A single turn carries every row of the set below to another of its rows. Some are shown first; where does it send the rows asked next?
Q928: [ 0.43 -0.60  1.10  0.61 -0.89 -2.03  0.11 -2.59 -1.62  1.68  1.93  1.15
  1.74 -3.63 -2.73  1.01 -0.92 -3.23 -1.05]
Q51: [-0.52  0.99 -0.05 -0.77 -1.16 -1.11  1.48 -1.67  1.44  0.17  1.64 -1.05
  1.36 -3.26 -2.14 -0.44 -1.94 -0.78 -1.22]
Q81: [-0.65 -1.58  0.32  1.34 -0.47 -1.66  1.23 -1.61 -3.52  0.21  1.33  1.53
  1.77 -2.43 -2.69  1.58 -0.42 -1.78 -0.86]
Q153: [ 0.63  1.14  2.67  0.76  0.88 -0.25  1.08 -1.84 -0.58 -1.86  1.28  0.22
  0.52 -2.35 -2.27  0.75 -2.19  0.20  0.86]
Q452: [ 0.30  0.15  0.93 -0.61  0.07 -2.14  0.56 -0.70 -0.04  0.87  0.39 -0.37
  0.45 -3.26 -3.81 -1.03 -0.58  0.06 -3.06]
Q635: [ 1.27  0.17  0.97  1.36 -2.30 -1.05  0.34 -1.53 -0.24 -2.44  1.65  0.95
 -0.12 -3.64 -2.10  0.50 -3.55 -2.51 -0.11]
Q180: [ 0.82 -1.78  0.37  1.35  0.40 -1.04  1.35 -0.04 -1.52 -2.08 -0.89  1.06
  2.10 -1.91 -2.79  0.96 -1.68  0.30 -2.01]
Q566: [ 0.54 -0.29  0.50  0.26 -0.49 -1.17  2.59  0.05  1.01 -0.82  3.10  0.45
 -0.62 -4.30 -3.59 -1.02 -1.88  0.21 -0.42]
Q39: [ 1.31 -0.30 -0.77  1.83  1.10 -0.84  0.48 -2.55 -0.56  0.22  0.66  3.24
  1.09 -3.72 -2.06  0.00 -1.67 -2.57 -0.18]
Q932: [ 0.05  0.12 -0.65  2.23  1.17 -0.09  0.86 -1.30 -1.64 -0.90  0.46  2.96
  0.51 -2.60 -2.02  0.38 -1.43 -1.52  0.64]
Q902: [ 0.74 -0.51 -0.17  0.74 -0.69 -1.48  2.65 -0.26  0.98 -0.69  2.66  0.77
  0.19 -4.53 -3.69 -1.25 -2.31 -0.06 -2.02]
Q765: [-0.45  0.92  0.66  1.28 -1.02 -0.71  0.20 -1.76 -1.69  1.31  2.00 -0.05
  1.62 -2.35 -2.71  1.20 -0.92 -2.73 -1.04]
Q630: [ 0.86 -0.88 -0.94  1.83  1.56 -0.74  0.91 -2.22 -1.46 -0.63  0.52  3.27
  0.73 -3.36 -1.98  0.33 -1.29 -1.93  0.58]
Q879: [ 1.29  0.03  0.60 -1.36 -0.92 -1.53  1.11 -0.14 -2.16  0.59  0.89 -0.60
  0.75 -4.87 -2.01  0.73 -0.86 -2.20  0.84]
Q301: [ 0.16  0.06  0.16 -0.16 -1.62 -1.59  1.32  0.72 -3.27  0.07 -0.02  0.21
  1.41 -4.57 -2.29  0.63 -1.73 -2.11 -1.66]
Q390: [ 2.00 -1.81 -0.60  1.49 -1.71 -1.60  1.35 -2.29 -0.87 -2.81  1.25  1.55
  0.74 -3.86 -2.12  0.62 -2.83 -2.22 -0.91]
Q998: [ 1.59  1.04  0.80  0.73  0.13 -0.12  0.02 -0.98  1.23 -0.49  0.42 -1.05
  1.67 -2.17 -2.64  0.54 -1.92 -0.92 -1.18]
Q95: [ 0.84 -0.22 -0.13  1.71 -1.82 -0.47  1.21 -1.10 -1.06 -3.24  1.45  0.43
  0.09 -2.67 -2.16  0.88 -2.81 -1.53  0.03]
Q793: [ 2.94 -2.66  0.71 -0.32  1.20 -1.65  1.13 -1.92  0.28 -0.89  0.23  0.40
  1.81 -3.07 -2.58  1.03 -0.76 -0.56  0.40]
Q886: [ 0.85 -1.73 -0.28  0.67 -0.02 -1.81  1.20 -2.86 -2.23  0.97  1.88  0.77
  2.01 -3.03 -2.61  1.55  0.12 -2.51 -0.42]
Q494: [ 1.09  0.17 -1.24 -0.14 -1.08 -1.25  1.76 -0.30 -2.45  0.34  0.22 -0.83
  2.07 -4.51 -2.15  0.71 -1.03 -2.11 -1.99]
Q616: [ 1.11  1.65  1.82  1.50  0.21 -0.68  0.75 -2.59  0.22 -0.93  0.81  0.49
  1.73 -3.12 -2.43  0.19 -3.20 -0.91 -2.44]
Q204: [ 0.77  1.12 -0.42  1.78  0.81 -0.27  0.10 -2.19 -0.17  0.31  0.88  2.46
  0.77 -3.43 -2.10 -0.11 -1.98 -2.62  0.09]
Q129: [-0.02 -1.65  0.61 -1.03 -1.43 -2.93  1.51 -1.99  0.49  0.53  0.87  1.63
  1.65 -4.85 -2.24 -0.65 -2.67 -1.28 -2.35]
Q336: [ 2.10 -1.32  1.98  0.32 -0.31 -2.15 -0.21 -1.28  0.49  0.07 -0.30  1.71
  1.98 -3.91 -2.83  0.10 -2.89 -1.75 -2.32]
Q734: [ 2.40 -0.79  2.57  0.32  0.80 -2.27  0.75 -3.41  0.14 -0.57  1.05  1.87
  1.33 -4.50 -2.36  0.31 -2.70 -1.34 -0.84]
Q782: [ 0.78 -1.40  0.06 -0.86  0.95 -2.43  1.56 -0.99 -0.89  0.06  0.45 -0.17
  0.48 -3.14 -3.70 -0.51  0.52  0.78 -2.13]
Q585: [ 0.61 -0.47  3.17  0.07  0.02 -0.96 -0.08  0.28 -0.62 -1.29  0.00  0.99
  0.35 -2.37 -2.84  0.79 -2.06 -0.23  1.08]
Q961: [ 0.92 -1.02  0.87 -1.05 -1.18 -2.27  1.28  0.06 -3.07  0.37  0.28  0.79
  1.00 -5.31 -2.24  0.63 -1.20 -2.24 -0.37]
Q776: [ 1.22 -0.10 -0.87 -0.86 -0.64 -1.03  1.91 -0.27 -2.49 -0.16  0.74 -1.35
  1.39 -4.06 -2.02  1.06 -0.21 -1.63  0.19]
Q374: [-0.03  1.11  0.08  1.97  0.77  0.04  0.14 -1.31 -1.01 -0.31  0.57  2.81
  0.27 -2.85 -2.22  0.16 -1.89 -2.08  0.72]
Q701: [ 2.44 -0.62 -0.26  1.12 -1.69 -1.13  0.75 -2.60  0.29 -2.24  1.83  0.50
  0.42 -3.86 -1.93  0.64 -2.78 -2.66 -0.12]
Q294: [-0.01  0.08  1.46 -1.11  0.50 -1.80  0.69 -0.20 -0.44  0.36  0.74 -0.67
 -0.31 -2.87 -3.69 -0.67 -0.04  0.58 -1.01]
Q442: [ 1.07 -1.68  0.46  0.13 -0.40 -2.12  2.80 -0.40  0.65 -0.69  2.74  1.51
 -0.30 -4.97 -3.58 -1.05 -1.99 -0.08 -0.89]
Q841: [-1.69  0.04  2.12 -1.09 -1.46 -1.66  1.31 -0.13 -0.42 -0.54  1.40  0.66
 -0.03 -3.14 -2.17 -0.15 -2.16 -0.01  0.66]
Q508: [ 0.92 -1.29  1.24 -1.42  0.49 -2.92  0.77 -1.17 -0.31  0.88  0.69  0.37
  0.25 -3.99 -3.80 -0.96 -0.14  0.04 -1.84]
Q313: [ 2.19 -1.35  0.35  1.11  1.68 -1.24  2.18 -3.32 -0.85 -2.02  0.77  0.81
  2.01 -3.10 -2.19  0.92 -1.51  0.10 -1.06]
Q570: [-0.78 -0.05  1.41  0.89 -0.71 -0.93  0.44 -1.20 -2.88  0.46  2.03  0.65
  0.93 -2.01 -2.64  1.69 -0.36 -1.98  0.73]
Q238: [-1.67 -1.59 -0.36  0.06 -0.91 -1.61  2.73 -0.37 -1.52 -1.80  0.59  0.81
  1.40 -2.53 -2.19  0.18 -1.70  0.82 -1.67]
Q924: [ 0.82 -1.37 -0.61  0.57 -0.01 -1.40  3.37 -0.23  0.32 -1.31  2.84  0.67
  0.02 -4.09 -3.67 -0.89 -1.47  0.63 -1.00]
Q321: [ 1.58 -1.78  0.10  1.27 -1.47 -1.30  1.40 -1.59 -1.34 -3.36  1.44  1.40
 -0.05 -3.24 -2.07  0.98 -2.44 -1.55  0.82]
Q446: [ 0.28 -1.01  2.28  1.53  0.76 -1.38  1.59 -1.48 -2.36 -2.38  0.21  2.27
  1.09 -2.85 -2.46  0.78 -2.61  0.39 -1.05]
Q263: [-0.06 -0.98  0.60  0.81 -0.68 -1.63  2.83  0.52 -0.01 -1.26  2.48  1.45
 -0.35 -4.15 -3.70 -0.99 -2.35  0.49 -1.26]
Q828: [ 0.44 -2.75 -0.42 -1.46  0.11 -2.49  2.67 -2.27 -0.12 -0.77  1.50  0.52
  1.27 -3.73 -1.99  0.30 -0.69 -0.04  0.38]
Q634: [-0.42 -1.12  1.33 -0.55  0.29 -2.39  1.03  0.15 -1.67 -0.06  0.10  0.63
 -0.04 -3.02 -3.79 -0.57 -0.33  0.90 -2.15]

Q924 -> Q263
Q153 -> Q616
Where do these go?
Q585 -> Q998
Q570 -> Q765
Q204 -> Q39
Q51 -> Q129
Q776 -> Q301
Q782 -> Q634
Q701 -> Q390

